These are runs of 6 systems, one row a step. Runs of the same system follow the same rule from any start.
path 1, L:
[[ 39 -54 -43   7 -58 -30 -15   4  -9 -36  18  30 -41 -43  63  39   4 -18]
 [ -4  -2  58  -7  -5 -77  40  54  -2  -2 -21 -76  -6 -24  38   4  10 -32]
 [  4  -3  41  58  20  10 -35  -5  31  -3 -24 -18  34 -17 -16  57 -88 -31]
 [ 24 -22 -20  36 -42 -24   6 -93  18 -56  18 -13 -28 -26 -15 -22  -9 -39]
 [-19 -70  42  18 -31 -57  42 -24  17  50  -7 -26  17 -36  17  24  56  33]
 [ 21 -18  -8  29  16  -2 -53  30  14 -27   3  -8  -6 -47  69  93 -11  11]
 [ 48 -24  18  11 -10 -49  30  41  17 -69   7 -36 -32  -6   5 -18 -19 -78]
 [-33 -30  63  32 -24 -30  12 -34  -4  43 -73 -16  34 -16  -6   6 -49 -43]
 [ 24  20 -14  25 -25 -18 -25 -94  36 -22  30 -32   0 -44  11  54 -33  31]]
path 2, D:
[[ 12  -8  71 -10   3 -56  54  49  20  38   1 -62  24 -18  10  38  -4  21]
 [  1  33   7  52  10  39 -53 -37   1  -3 -14  14  13  -5 -12  40 -91 -50]
 [ 14 -18  -3  -7  13 -25  37 -53  24 -85  -8 -48 -17  -7 -28 -58  37 -14]
 [ 23 -88  24  20 -31 -10  29 -10  12  41  -6  33  20 -38  16  66  12  41]
 [  1  69 -24  11  18 -11 -70 -11  11 -40  28 -48 -19 -29  57  54 -24  -3]
 [ 26 -33  46  13  21 -31  39  63  27 -40 -12 -37   3  13 -35 -28 -23 -63]
 [-20 -33  23  18  -8  23  -1 -78 -32  14 -87  34  22 -31  20  27 -18 -12]
 [ 36  30 -15 -28 -27 -53   7 -65  49 -30  48 -63  -7 -14   2   2  -7  50]
 [ -3 -51  17  85   3  10  14  56  12  -1  50   5 -14 -37 -27  43  -8 -32]]
path 3, D:
[[  46  -43  -16  -36  -56  -31   29   59    9   41   46   46  -11   43
    -5  -23   14   -4]
 [-101   43  -11   25   15   27  -49   19  -53   47  -16    2   -6  -15
    26    6   23    0]
 [  38   55    2  -70   39   16   24   19   22  -12   10  -13   21   63
   -46  -44  -23   26]
 [ -21  -45  -32   28  -57   24    1  -13  -39   42   10   85  -20   16
   -19  -31    8  -45]
 [ -55   43  -19  -36   39    4  -10  -16   -5   11    7  -40    3   -1
    14  -15   77   83]
 [  54   -2  -15  -26  -15   22    0   79   13   30   51   51    7   44
   -26   13  -48    5]
 [ -69   32  -25   18   14   23  -35   -3  -60    4  -23   18  -31   11
    28  -42   43  -64]
 [   2   -1   17  -75   12  -14   38   12   21   33  -22  -14   43   44
   -35  -45   15   71]
 [  -7   16  -46   17  -59   43  -16  -10  -40   44   50   74  -25   -3
    -9   15  -39   -7]]
path 4, C (9 x 18):
[[-11 -37 -21  12 -29   3  36 100 -17  -5  52  10 -31 -44 -21  13   2  32]
 [  2  30  41  -6  55  13  -8  15 -39  18 -45   8   1  28  68  29  31 -69]
 [ 17   6 -14 -55 -18 -39 -30 -12  58   2 -16 -22  37  56 -38 -65 -39  25]
 [-26  14 -15  21 -42  43  55  -6 -62 -13  18  25 -33 -55 -45  -5 -51   0]
 [ -8  23  23  30  71  36 -11 -66   7  29  16   0  14  24  18  35  80  -1]
 [ -1 -61 -51 -17 -30 -32 -52  69  47   7  23  15   9  20  -5 -25  11  45]
 [ -4  30  14 -31 -10  -1  59  58 -77 -23 -21  -4 -42 -33  40   3  -8 -33]
 [ 13  52  53 -10  36  -2 -10 -55  29  52 -18 -19  47  67 -15  -5 -18 -28]
 [-28 -19 -70   6 -35  28 -40  -7  15 -36  12  26  -4 -12 -63 -48 -47  39]]
path 5, C:
[[-28  61  -5 -21  21  45  46  77 -57   9  34  11 -28  10 -31 -27  -2  -5]
 [-19  19  15 -16  49  49  -3  -5 -22  51 -28  45  26  75 -22 -37  29 -29]
 [-18   9 -64 -63 -32  19  -7   0 -14  17  10  45  -3  36 -31 -68  10  57]
 [-34  49  -1 -11  -5  36  61  33 -63  49  53  19 -30   2 -19 -11  33   8]
 [-41  35   2  -6  58  38 -44  34  -8  57  -1  25  24  66  -5 -19  35  -2]
 [  0  -2 -49 -67  -5  28   6  59 -17 -15  -2  43  -6  43 -34 -72   3  29]
 [-22  41  14 -29 -17  29  68  -3 -73  58   7  38 -17  25  -9 -29  21 -22]
 [-50  63 -19 -16  29  32 -44 -10   0  62  20  11  26  54 -25 -28  20  37]
 [-16  -1 -46 -21  13  52  15  75 -21 -11  38  43 -18  22 -53 -44  14  31]]
path 6, H, 9 rows:
[[-53  68  18  -2  49   6   5  69  -4  28  41 -60   1  -1 -13   4  21  38]
 [ 37 -11 -10  -4  46  82  -4  16 -18   5  -6  87   8  54 -18   4  -2 -29]
 [ -6 -11 -53 -58 -52 -36  -9 -44 -17 -34 -32   9 -24   4  28 -68  24   8]
 [-27  17  20 -23 -26 -30  33  12  10  79  38 -34  21 -15 -12  23  11  86]
 [  6  70 -21  26  51  62 -48  14 -16  14  55  31 -15  33  10  38   0 -33]
 [ -2 -35 -32 -42  16   0   7  40  -6 -52 -31  18 -17  40 -14 -88  46 -17]
 [ -1 -28  -3 -52 -65 -13  28 -24 -23  62 -33  37  21 -20  24  19 -10  68]
 [  4 109 -12  -9  13  -4 -25 -30   8  16  75 -43 -13  16  15  24  -4  13]
 [-37 -14  -7  21  42  36  -8  73  -1  13  22  23   1  47 -57 -52  34 -23]]
path 7, R, 9 rows:
[[ -1  21   7 -33  23   0  28  38 -28 -37 -27  -2 -21  45 -16 -82  12 -73]
 [-43  -5   3 -43 -16  16 -13 -52 -31  42 -91  30  39   3   6 -18 -22  36]
 [ 11  58 -35  -5 -17  37   9 -49   0  26  84  12  -7  -5 -29  30 -13  66]
 [-33 -20 -13  50  51  29  -6  44   1  -2  50  10 -20  24 -29 -27  83 -22]
 [ 34 -51 -23 -56  20   7 -36  38  -2 -29 -67  46  12  23  58   3  21   9]
 [ 18  75 -13 -69 -55 -21  21  12 -42  26  13   3 -19  19  24 -20 -48  -7]
 [-96  65  17  30  45  39 -11 -16 -27  29  -6 -32  14   0 -46 -27   8  13]
 [ 39 -36 -23   1  48  75  -7 -35  27 -28  -1  55  27  19 -42  18   5  47]
 [ 32 -34 -48 -17 -60 -15  16   3 -22   8  50  59 -45  22  24 -28  50 -29]]
path 8, P, 9 rows:
[[ -1  21   4 -34  21 -16 -32   6  -8 -59 -68 -47   4 -45  64  33 -33  19]
 [ 45  41  28  23 -12   9  53 -32   5 -23  44 -17 -10   0 -56   1 -75 -47]
 [-81 -34  20  80   6 -16 -28 -41  -3  15 -33 -26   3 -29  -1 -12  39 -38]
 [ 58 -41  -7 -16   2 -17   7 -31  46 -60   0 -26   5 -47  24  54  -1  65]
 [ 34   1  18  43 -44 -26  15  41 -12  17  57   5 -34  -6  18  33 -34 -89]
 [-51  26  29  10  54 -37 -37  10   9 -35 -57 -80  12  -9  33 -17  20 -29]
 [ 55 -17  19  -1  -4  26  27 -40  19 -51 -32   5  22 -22 -43  25 -90   9]
 [-36  -2  -3  66 -48 -17  15 -60 -34  16  35  -4 -43 -38   6  -3  24 -60]
 [ -6 -27  29  15  31 -54 -22   3  65 -10   0 -80  29 -25  19  37  33  51]]
path 9, H:
[[ 16  -5  33 -19  19  -3  20 -46 -16 -48 -79 -30  11 -52  46  43 -18  13]
 [ 47   5  25  27 -26 -41   3 -38  70   6  45 -38  21  17 -46   3 -60 -22]
 [-89 -13   9  90  10  16 -24   9 -29  -3 -15 -17 -16 -48 -14   2  -1 -45]
 [ 59 -52  28   4  57  12  34 -22  33 -69 -27 -14  12 -20   8  38  30  14]
 [ 36 -44  -5  23 -76 -61 -31  -7  33   7   7   6  -4  -7  19  14 -60 -50]
 [-65  39  44  29  25 -23  14  23 -20 -18 -31 -85  -2 -57   3  11 -21  -8]
 [ 56 -28  44  38  52  44  20 -33  39 -12  -6  19  36  24 -48  35 -31 -23]
 [-17 -40 -38  43 -50 -27 -42 -50   2 -50 -15   2 -31 -31  12 -31 -12 -53]
 [-17 -35  51  14   7 -49  50  18  22  -5  -7 -77  12 -59   3  32  22  47]]
path 10, L (9 x 18):
[[-70  22 -38  -5  14 -36 -49  26   8 -34   9 -68 -19 -26  24 -32  53  38]
 [ 43 -25  43   5  65  55  60  45   7 -21  -5  18  21   5 -41  31  -7  10]
 [ 17   3 -29  -3 -39   2 -54 -31 -23  18 -20  64 -13  42  42 -12 -21 -82]
 [-34  32  -2 -55 -28 -53  23  -9  14  -3  -8 -77  12 -18 -20 -48  -9  72]
 [-19  13  20  67  41  69  14  15 -17  32  53  21   3 -22 -33  64  -2  10]
 [ 29 -15 -40  -7  30  -8 -56 -34  24 -53  -5  15 -15  47  37 -35  57 -49]
 [ -2 -48  10 -60 -49 -24  55  47  -8  22 -43   7  22 -11 -24 -29 -30  56]
 [-24  85   5  24  12  38 -15  -7 -53  30  24   3 -20 -25  39  64 -30 -25]
 [ 21  12  -6   6  37 -30 -32  -4  72 -38  41 -51   7  54 -38 -52  21 -17]]
path 11, P:
[[-25   6  15  14  83  15  13   1 -12 -35  -8 -27 -15  14  15 -22  99 -27]
 [ 67 -55   0 -37 -25 -20 -25 -22  53  -1 -46  33  43  37  -5  -2 -54   7]
 [-48  40 -35  -4 -65  -6  12  12 -70  10  22   4 -48 -49  21  -6 -22  -6]
 [ -4  39  54   7  74  -2  25 -11  38  22  29 -64  30  26 -28  10  42  27]
 [ 14 -62 -33  36   6  51 -66   5  13 -18 -26  75  13   8  -7  20 -37 -21]
 [  6  -4 -28 -46 -48 -48  50  -7 -33 -38  11 -16 -52 -20  30 -52  51  -2]
 [ -2  28  66  -6   4 -27   3  16  26  89  -2 -31  53  24   0  43 -37  14]
 [-29  36 -52  34  47  74 -66   1 -22 -61   5  21 -20 -18  -2  12 -18  -4]
 [ 33 -53  13 -17 -10 -27  78 -18  22 -27   9  -7  -6  23 -48 -64  46 -11]]
path 12, R (9 x 18):
[[-16  22 -10 -19 -19  -8   4 -85   7  59  29  -5  14  -4  12  20  48  77]
 [ -7   0 -26  43  22  28 -38  77  25  21  86  17  -6  16 -28  25  10  16]
 [ 18 -18 -18 -16  51  21  -3  49 -28 -81 -36  15 -31   5  37 -17  41 -44]
 [ 22  16  18 -82 -31 -34  15 -15 -13  40 -61  13  26  50  24 -37 -30  -9]
 [-71  67 -24  17 -30  27 -27 -29 -31  41  22  -6  -1 -29 -27   3 -52  38]
 [  1   6   2  33  76  61  32 -22  16 -26  50  -7   0   2 -50  10  58  39]
 [ 45 -77 -25   0  -9   5 -27  19  16   5  -3  79  -1  51  14 -14  33 -44]
 [-20  20 -40 -63 -50 -50 -19  37 -37  -8 -18 -12 -30 -22  71 -17  11  25]
 [-27  88  48 -17  46  20  24  35 -20  45   1 -40  22  17 -17  16 -33  11]]

Name the system that made each run.
path 13, 2 rows:
[[ 36 -72 -21 -11 -36  -4 -35  -8   9  -1 -52  74  13  39  11 -27 -18 -50]
 [-33  43 -25 -61 -62 -47  21  -5 -41   6  -5 -35 -26 -35  34 -27  -3  42]]
	P
path 14:
[[-84 -24   2  13  20  45  11  50 -56  39 -36  37   3 -18 -10 -13  38  18]
 [ 54  38 -18 -81  33  24  -6   9  -3  16  10  35   9  62  33   5  30  31]]
	C
path 15 (2 x 18):
[[ 12  22  -5 -56   3  -3  22 -59 -47 -19 -46   5 -18 -16  72   8  46  12]
 [ -9  50   9 -19 -12 -17 -22  15  31  83  43  -9  34  59 -37 -15 -29  21]]
	R
path 16 (2 x 18):
[[  1  58 -19 -64 -43 -14  -9 -27   2  67  23   7  19  44  -9 -21 -30  42]
 [-55  60 -23  35  18  51   6  39 -30  -7  59  -6 -28  -7 -64 -28 -15  -2]]
	C
path 17, 2 rows:
[[  -1   -5   26   14  -59  -17  -16  -19   -8   46  -38   18   23  -16
     8   34 -100  -28]
 [ -24   57    8   30   15   -6   24  -78    6  -48   27  -71  -20  -29
   -39  -27    0   -8]]
	D
path 18:
[[-51  56 -24 -30  58  25 -16 -10 -14 -52 -20 -50  -7 -29   7 -14  28  67]
 [ 67 -36  21  12  -2  34  50 -19  28  20  36  49  21  38 -68   6 -28  -8]]
	P
path 19, 2 rows:
[[-28 -46   6  20  27 -32 -40  46  64 -33 -22 -48  30  11 -46 -50  -4   3]
 [ 25 -35  14 -18 -19  32  53 -13 -58 -17 -63  47  -7 -47  31  39 -26  -2]]
	P
path 20:
[[ 56 -11 -50 -40  -6  -3 -68 -22  45 -15   7  24  16  12  50  44  -5  59]
 [-14 -10 -16  -5 -37 -23  51  95 -34 -26  38 -13 -49 -33 -10 -32   7 -13]]
	L
path 21:
[[-18  54  26 -13  -6 -26  31  29   6  69  59 -30   3  53 -38 -39  12 -11]
 [-70   8 -27  29  59  65 -70  -9   6  -6 -31  14  27   1 -32  -9   1  37]]
	L
path 22, 2 rows:
[[ 57  64  -4 -38  26  -9  -7 -56   5 -10  35 -17 -16  19  65  41  44   2]
 [-18 -54   0  34 -30 -51 -41  76  48  17  15 -14  12  13 -25 -26 -24 -28]]
	D
path 23 (2 x 18):
[[ 11 -18  29   6 -26 -57  68  -1  -2 -11  17 -33 -27  14 -24 -62  28 -69]
 [-50 -24  38  21   6   1 -37 -32   8  62 -67  -2  58 -17  13  42 -25  31]]
	L
path 24, 2 rows:
[[-13 -34 -44 -26  -9 -26 -49  11  60  20  21   0  25  38 -30 -47  32  66]
 [-11   7 -16 -16 -31  20  52  77 -71  -9  15  28 -45 -43  14  10 -16  -2]]
	C
path 25:
[[  2   2   2  55  -9  17  12 -55  -5 -25  27 -15 -17 -79  14  77 -18  21]
 [ 37 -18  33  46  31 -47  -6  21  51 -31  38 -50 -11  19  10  10  28 -72]]
	H
path 26, 2 rows:
[[ 29 -12   9 -42  68  13 -17  45  -9 -39 -58  15   5  36  51  -2  43 -29]
 [ -5 -12   0 -55 -77 -58  -8   8 -14  43 -55  11  15  11  30 -27 -47  -6]]
	D
path 27 (2 x 18):
[[ 67  35  46 -34  -6 -35  54  45   7   6  30 -35  -2  -1  25  49 -40  -8]
 [-51  31  22  61  13  -7 -41 -19  -3  -8 -24 -33   0   8 -18 -32 -38 -90]]
	R
path 28:
[[-10 -11 -51 -20 -43 -30   3  78 -29 -50  26  -6 -57 -30  25 -34  12 -13]
 [-17  29  85  -4  56   1  47  31 -21  28 -52 -40  30  12  -3   9  -9 -34]]
	L
path 29 (2 x 18):
[[ 40 -86  17  -6  25 -10  -8  48  52   8 -22  28  35  49 -12  -9  23 -10]
 [-11  11 -37 -23 -63  -3 -27  -8 -46 -21 -39  20 -19 -49  46  18 -69   0]]
	H
path 30, 2 rows:
[[ 73  54  21 -30  24   1 -11 -45  20  36  28  13  15  62  33  41  -8 -25]
 [-66   3 -51  22 -18  -1 -69  53   5 -19   1  -5  -7   4 -39 -60 -40 -11]]
	P
path 31, 2 rows:
[[-43 -73 -14   6 -53  -2  -4  23  13  42 -19  31  30 -20 -48 -19 -23  62]
 [ 18  65  -5   4  10  23  22 -46 -41 -17  40 -10 -38 -41  52  63  18   4]]
	H
path 32:
[[ 22 -28 -42  17 -30  36  -5  29 -37  24  49  90 -36  21  12   8  24 -39]
 [-66  34  -9 -30  41 -20 -44  27  -9  21 -24 -36   5  22  40 -34  75  25]]
	D
path 33:
[[-57  27 -46 -13 -17  39 -21  34 -68  24  -2  53 -30  21   3 -48  19 -28]
 [-18  47 -18 -68  55  44  -2 -11 -21   4 -24   7  16  23  13 -11  40  73]]
	R
